Here is a table of points, one per row:
[ -1  42  44  34  -5  63  27  33  38  37 -33 -38  19  -4  17   6   2  13
  40  14  40  26  49  33 -42  39  10  53  38  10  19   4  51  18 -12  56
 -30  19  31  71  -9  43  -1  14  53  49  28  32]
[-25  18  49  -6  42  53  41 -36  48 -22  23  20  39  46 -23  21  10 -15
  -2  55  34  34  28  37  45  45  19   6  43  42  37  34  51  -9  45  23
   0 -11  19   8  58  43   3 -21   8   2  23  66]
[ 20  32  -5  28   4  34  39 -23  13  39  73 -34  47  33  10   3   7  43
  15  -7 -45  39  38 -12 -13  51  16  68  -5   1  31  52 -31  20  19  19
 -14  32 -14  -6  38  -8 -33  37  -6  40  39  23]
[-20  21  32  32  36  36  31   6  12  20  35  49  63  35  10  48  36  16
  23  10  30 -15 -30   5 -27   6  16  -1  27  21  38  -9 -33  66   8  60
  16  24  57 -15 -24   2  52  12 -23 -20  47  19]
[ 68  32 -34  30  17  55  -3 -24  67  20 -15  51  69  39  16 -17  38  26
  36  33  46  49  16  28  49  -7   6  30  16  21  40  14  22  42 -18 -39
  16  66  37  12  -5 -22  21  24  42  52  37  10]
[ 12 -36  46  69  -9   1 -19  -9  40  -1  31  47  26   6 -35 -29  25  12
  -7   5  38  27  -2  46 -23 -18  35  43  33  16 -17  26 -25 -27  18  47
  38 -10  -3  54  55 -24  18  31  40  13  24  -6]
[ 33  63  65   9  13  31  14  41   1  22  -6  22  41  28  27 -29  26  23
  32  29  56  -5  52  29  -3  85  44  20  -3   9 -27  75  -9  38  28 -11
  72  48  21  29   3   8  53   8  12 -28   0  14]
[ 53  62  45  53  52  -9  -2  37  40  37  -5  11 -24  24  38  19  -1  -3
  11  28 -28  31  48 -10  29  22   8  20  26  65  35  53  10  13  -4  56
 -32  43  45 -10  51  -5  54   2  40 -20  39  25]
[ 56  37  45  45   2  52  40  45   6  32  26  44 -47 -15 -23  43   7  50
  -4  64  28  26   6  19  35  23   3  22  35 -27  35  -2  28  32  51  27
  50  42  52  14  41 -11 -29  59  33  -2  35  50]
[-20  37 -34  23  27 -17  36  50  40   4  21  -1  12  55  40 -26  12  -1
   0  45  37  -6 -11   2  -7  56  -9 -38  19  10  51   7 -23 -12  53  16
   4 -25  17  47 -16 -18  10  55  57  22   1  23]
[ 41  -3 -33  11  67  39   2  44   9  43  39  -5  44  71  31  56 -22   6
  37 -17  13  34  31  33  32  15  28  21  37 -36 -20   4  45  12  21  47
  27 -24   8  68  46 -29  41 -21  16 -14  14  23]
[ 58 -37  68 -35  37  64  29  33 -11  30  17  -3   2  23  25 -12 -30  46
 -11  -4  48  44   8  30  15   5   6 -12   2  49  80  21 -28  24  -2  32
  27  -5  36  16  31  14  18   1  17  55 -13 -22]
[  7  35  13 -28  20 -25  46  32  18  34 -36  46  24  18 -23  51  61  52
  28  58 -15  29  65  25   5 -24  54  12  24  13  64  -8 -20 -16  37   2
  25  22  25  53  12  15  37   5 -30  14  21  -1]
[ 36  -1 -12 -10  50  25 -12 -15  22   9   4  30   1  25  17 -34  52  53
 -49  33 -31 -20  22   7 -13  22  28   3  42  -9  15  20  62  70 -14  32
   9  24   0  35  20  67 -18  24   6 -26   7 -16]
[ -2  23  -6  15  13  31  57  15  22 -16   0  86   0 -10  38  10 -28  35
  71 -30  -9  26   1  50  -5  16  16  12   7 -24  35  59  32 -34  19  16
  15  43   9  -6   4  39 -21   0  22 -25 -12  -3]
[  6  48   0   5 -41   3  -1  19 -26 -44  27  24 -36  35  42   1  57  35
  22   3  29  58  -9  53  14  24  58  19  35 -24  37 -12  13  51  -1  21
  -5  12   8   0  50  -8  55   4  -8  38  -6  30]
[-28  20  36  -2  24  18  26   2  34  60 -16  41   0  32  -7  45  41   0
  14 -23 -11  46  -5  39  17  75  32  28 -44  11  28  -4  40  59 -14 -26
  51 -28  21  11  51   1  38  47  43  19  41 -20]
[ 51  37  14  23  65   5  64  30  42  16  32  -6  -3   1  28 -15  29 -23
  15  28  25  22 -36 -32 -33 -37  59  26 -16  -6  19  11  49 -10  28  -2
  45  20  30   7  31  47  31 -35  26  46  29  45]
[ 26  -7  44  11 -12  41  -7 -31  -8 -13  15 -16 -11  31   8  58  18  -8
  47  17 -13 -17  34 -23 -17  -7 -24 -15   1 -28  -4  21   0  12  34 -37
   9  35  71  36  45  25  42  39   6   5  -5   0]
[ 52  -7  32  73  37 -26  58  30 -32 -22  -5  30  57  38  -9  23   4   7
  42  32  37  22  40 -30  28  53  23  40  66  26  38 -15  48  45  38   5
  -1 -15   3 -17  13  31  28  27   8  39  15 -19]
[  1  -3  36  36 -33   4  51  18  27  24  60  33  49 -13  43  -2  56  -9
  51   5   2  50  48  -8  32  25   8  -7  18  64  28 -31  59  27  28  53
  47  27  50  51  33  -6 -22  -9  19 -18  -3  14]
[ 29 -47  29  19  17   6  42 -23   3  13 -38   3  24  31  38  44  29  64
  26  32  12  33 -31  12  27  45  49   8 -13  27 -18 -11  14  -7   4  25
   9  33  17  -9 -11   9  38  39  33 -17 -16  67]
[ 35  11 -14 -35  33  29  12  -3 -53  46  27  56  29 -29  11  -4  28 -16
  68  24  -1 -33  12  27  24   1  20  43  22  45  17  39   2  49  71  39
   5  14 -13  35  29  23  33  42  79  23  34  49]
[  5  36  41  42  19  24 -14  21 -46  26  32   4  44  12  13  17  55   7
 -20 -17  30  26  51  -1  45 -15  -6  32  -8 -27  69  40  42  -2 -19   9
  15  13 -14  22 -43  36  22  -8  59  -3  -2  42]
[ 45  14   4   7 -12  28   9  18  40  -7  34  -2  16   8  49  33  53  -6
   6  19  36  55  -7  22  50  36  -3  59  40  20  50  50  21 -23  55  47
  45  22  38  30   3  71  60  60  14 -22  75 -26]
[ 50  42  12  86   1  50  28  -3  31  61  18  -5  25  40  -4  10  31  30
  56  32  35 -10  14  70  43  -9  24 -45 -28   8  24   5  12  38  38  30
  22  24 -39   7  20  72  41  41 -16  28   8  -2]
[  3  34  17   5 -22  20 -12  58  37  16   0  35  49  52   5 -12  -6  50
  30  14 -22  30  22 -39  64  20 -24  13  32 -15 -21  12  -5  16  15  56
  58  27  10  14  57  70  38   0  49  64  37  49]
[ 32  34  54  38  61  -7  32   3  42  -1  16  33  15  -2  55  22  42  16
  39  10 -11 -38 -20  44  46  26 -21  44  44   7  41  63  49   4 -16  28
  51  20  22  54  28  -7  33  59 -26  77  -3  57]
[ 27  18 -13   6 -30   9  18  38  14 -16   0  10  22   7  19  67  -6   5
  25  67  20  52  -4   0 -17 -21  -6 -17  -1  46 -10  91  23  68 -13  26
  34 -37  14  16 -18  24 -19   5   1  26  17  30]
[ 15  30 -17  12   5  49  27  50  24 -20  25 -24  45 -64 -22  11  -7  25
 -26   4 -28 -17  13  26  33  33  53 -33  47  40  11   3  40 -20  -6  -5
  12   2  26  -2  10 -18  63  20  23  22  21   5]
[ 45  27  -5  -8  -7 -29  45  19  31   1  17  37  41  23  46  33  -4  -3
 -37 -32  58  -9  71  42  -8 -12   5  18  -8  27  33  -2  18  14  -4  33
  51  41   7  -5  59  39   7  71  26  -1  47  64]
[-33   3  14  31  38  47  28  -7  13  19  18  32  -1  14  74  13  -1  -3
 -34  60 -14  34  66  53  28 -23   1  45  15   4 -23  -2  25  24  54  49
  57  30   0  -5 -20  -9  59  19  22  59   8 -18]
[-14 -19  40  10  39  39  11  76  60  21  12  -4  -6  38  15  24  53  37
  44 -13  31  43  29  -7  10 -22   5   2  52  55  21  43  48  46  61 -19
   8  34 -47 -13  26 -13  33  29   8  15   3  14]
[ 24  61   4  -2   1  16 -15  17 -18  63 -12  17  43  33  -8  45  39  42
   1 -12  58  -9 -31  10  -7   6 -11  31  16  45 -18  39  74 -12  48  41
  -6  33  29 -16  43  -2  -3   4  -8  49  -7 -17]
[ 27 -27  38  34 -38  -3  11  26  52  34  60  41  25  41  65  54  25  59
  24  48  31 -52  47  25  20  45  45  10  27  21  47  30  47  10  38   5
  -9  -8  41  18  17  11  12 -33  56  37  51  20]
[ 40  23  15   8 -10  64  34  46  60  34  31  51 -22  23  22  44  38 -44
 -14  -5  20 -16  11 -25  58  45  38  39  13  27 -20   3 -24   0   4  27
 -18  30 -24  28  -7  35  -6  -3   7  26 -22  14]
[ -8   8  40   9  17  32  35  34 -28  36  26  40   4  55  44 -35  11  29
  25  -2  32  37  36   0  37 -16  49  -7  21  33 -36  15  44  -2  -2 -18
 -25  -1  30  19 -10   8  -2  70 -25  23  89  31]
[-20 -12 -13  51  52  18 -26   8  11   8  -2  25  -6 -44  28  29 -24  29
   3   6  61  26  29 -29  35  52  44  17 -42  19  41  19  20  30  39  29
   4  39  -5  59  28   0   8  -8 -18  44  57  22]
[ 23  23  66 -25  50  -7  -4  14  46  30  30   3  59 -56  66  28  35   8
  35  36  46  50  28  19  22  30  18  -7  48 -46 -24  -9 -18  28  19  14
 -17  -7  -8 -12  40  21 -15  25  17  26  30   0]
[-17  29  19  -9  25   4 -16  29  36 -30  15 -23   5  38   1  16 -17  35
  62  42  36 -37  21  10  59 -22  46  74 -27  40  20 -16  25  26  -7  30
  21  -9  42 -17   0   7 -14  41  16  -9  -9 -14]
[ 38  45  28  18  64  26 -35   7  36   7  76  48   3  19 -13  57  20  45
  30 -15  -7  61  43  39  -8  27  40  10  28  57   7  -6  -4   8  22  22
  37   0  22  27 -40  40  23  44  43  58  -3  44]
[ 26 -10 -16  -4  49 -15  52  26 -18 -15  37 -15 -18  30 -24  35  62  10
  49  44  19   6  33  52   6  64 -26   6  -4  24 -17  17   3  -3 -27  25
  31  63  13  -4   5  12 -12 -17  31  35  40 -11]
[ 14  18  -5  52  41  11  -7  14   3  36 -20  -2 -14   3  36 -14  48  26
   3 -24  31  12  28  45  27  16 -29  38  42  50  -1   7 -21  36  49 -35
  29 -27  49  -9  20  56 -15 -36  -6  16  16  44]
[-16   9  35  50  34  -9  -3  49  -9  11   7   4  51  43  39  51  -5 -23
  -6  21 -23  16 -21  52  49   7  73 -10  45  27  35  26  12  31  38  -1
  26  72  45  48  38  36 -41  21  48  26  33   5]
[ 25 -10   6 -13 -19 -20 -42  17  25  83  46  18   0  11 -10 -13 -39 -34
  22  44   7  16   0  40 -11  47  17  40  35  10  41  -1  39   2   2  -1
  38  47   4 -17 -22  28  23  14 -24   4  -7  57]
[ 23  38  18  30  13  -5  42  43  11  11  54  26  54  -7  22  20  -6  45
 -17  58   3  36  -8  45  41   4 -31  58 -40  40  -1  15   5  13  22 -23
 -44  12  29  59  45  43  43   8   9 -19 -14  29]
[ -8  39  -6   1   2 -25  61 -46  27  52  36  -8 -24  12  -3  38 -24  44
  25   9  62  18   7 -17  42  -2  22  13  76  41   3  40   0  36 -17   1
  30  29  16  46   7  33  46  16  32   4  -8 -11]
There is one direction along which these points spread out most. For each point below, how far along it does it lie, from 0 to 99? 50 is the average, and the first point above lies past it. One standard deviation of the points above along it is 16.
[ 50  42  12  86   1  50  28  -3  31  61  18  -5  25  40  -4  10  31  30
  56  32  35 -10  14  70  43  -9  24 -45 -28   8  24   5  12  38  38  30
  22  24 -39   7  20  72  41  41 -16  28   8  -2] 31
[ 40  23  15   8 -10  64  34  46  60  34  31  51 -22  23  22  44  38 -44
 -14  -5  20 -16  11 -25  58  45  38  39  13  27 -20   3 -24   0   4  27
 -18  30 -24  28  -7  35  -6  -3   7  26 -22  14] 61
[ 33  63  65   9  13  31  14  41   1  22  -6  22  41  28  27 -29  26  23
  32  29  56  -5  52  29  -3  85  44  20  -3   9 -27  75  -9  38  28 -11
  72  48  21  29   3   8  53   8  12 -28   0  14] 41
[ 29 -47  29  19  17   6  42 -23   3  13 -38   3  24  31  38  44  29  64
  26  32  12  33 -31  12  27  45  49   8 -13  27 -18 -11  14  -7   4  25
   9  33  17  -9 -11   9  38  39  33 -17 -16  67] 24
[ 32  34  54  38  61  -7  32   3  42  -1  16  33  15  -2  55  22  42  16
  39  10 -11 -38 -20  44  46  26 -21  44  44   7  41  63  49   4 -16  28
  51  20  22  54  28  -7  33  59 -26  77  -3  57] 66
[ 45  27  -5  -8  -7 -29  45  19  31   1  17  37  41  23  46  33  -4  -3
 -37 -32  58  -9  71  42  -8 -12   5  18  -8  27  33  -2  18  14  -4  33
  51  41   7  -5  59  39   7  71  26  -1  47  64] 64
[ 53  62  45  53  52  -9  -2  37  40  37  -5  11 -24  24  38  19  -1  -3
  11  28 -28  31  48 -10  29  22   8  20  26  65  35  53  10  13  -4  56
 -32  43  45 -10  51  -5  54   2  40 -20  39  25] 74
[  3  34  17   5 -22  20 -12  58  37  16   0  35  49  52   5 -12  -6  50
  30  14 -22  30  22 -39  64  20 -24  13  32 -15 -21  12  -5  16  15  56
  58  27  10  14  57  70  38   0  49  64  37  49] 73
[ 41  -3 -33  11  67  39   2  44   9  43  39  -5  44  71  31  56 -22   6
  37 -17  13  34  31  33  32  15  28  21  37 -36 -20   4  45  12  21  47
  27 -24   8  68  46 -29  41 -21  16 -14  14  23] 63
[ 23  38  18  30  13  -5  42  43  11  11  54  26  54  -7  22  20  -6  45
 -17  58   3  36  -8  45  41   4 -31  58 -40  40  -1  15   5  13  22 -23
 -44  12  29  59  45  43  43   8   9 -19 -14  29] 60
[ 25 -10   6 -13 -19 -20 -42  17  25  83  46  18   0  11 -10 -13 -39 -34
  22  44   7  16   0  40 -11  47  17  40  35  10  41  -1  39   2   2  -1
  38  47   4 -17 -22  28  23  14 -24   4  -7  57] 47
[ 14  18  -5  52  41  11  -7  14   3  36 -20  -2 -14   3  36 -14  48  26
   3 -24  31  12  28  45  27  16 -29  38  42  50  -1   7 -21  36  49 -35
  29 -27  49  -9  20  56 -15 -36  -6  16  16  44] 45
[ 68  32 -34  30  17  55  -3 -24  67  20 -15  51  69  39  16 -17  38  26
  36  33  46  49  16  28  49  -7   6  30  16  21  40  14  22  42 -18 -39
  16  66  37  12  -5 -22  21  24  42  52  37  10] 43
[ 45  14   4   7 -12  28   9  18  40  -7  34  -2  16   8  49  33  53  -6
   6  19  36  55  -7  22  50  36  -3  59  40  20  50  50  21 -23  55  47
  45  22  38  30   3  71  60  60  14 -22  75 -26] 74
[ 12 -36  46  69  -9   1 -19  -9  40  -1  31  47  26   6 -35 -29  25  12
  -7   5  38  27  -2  46 -23 -18  35  43  33  16 -17  26 -25 -27  18  47
  38 -10  -3  54  55 -24  18  31  40  13  24  -6] 61
[ 51  37  14  23  65   5  64  30  42  16  32  -6  -3   1  28 -15  29 -23
  15  28  25  22 -36 -32 -33 -37  59  26 -16  -6  19  11  49 -10  28  -2
  45  20  30   7  31  47  31 -35  26  46  29  45] 57
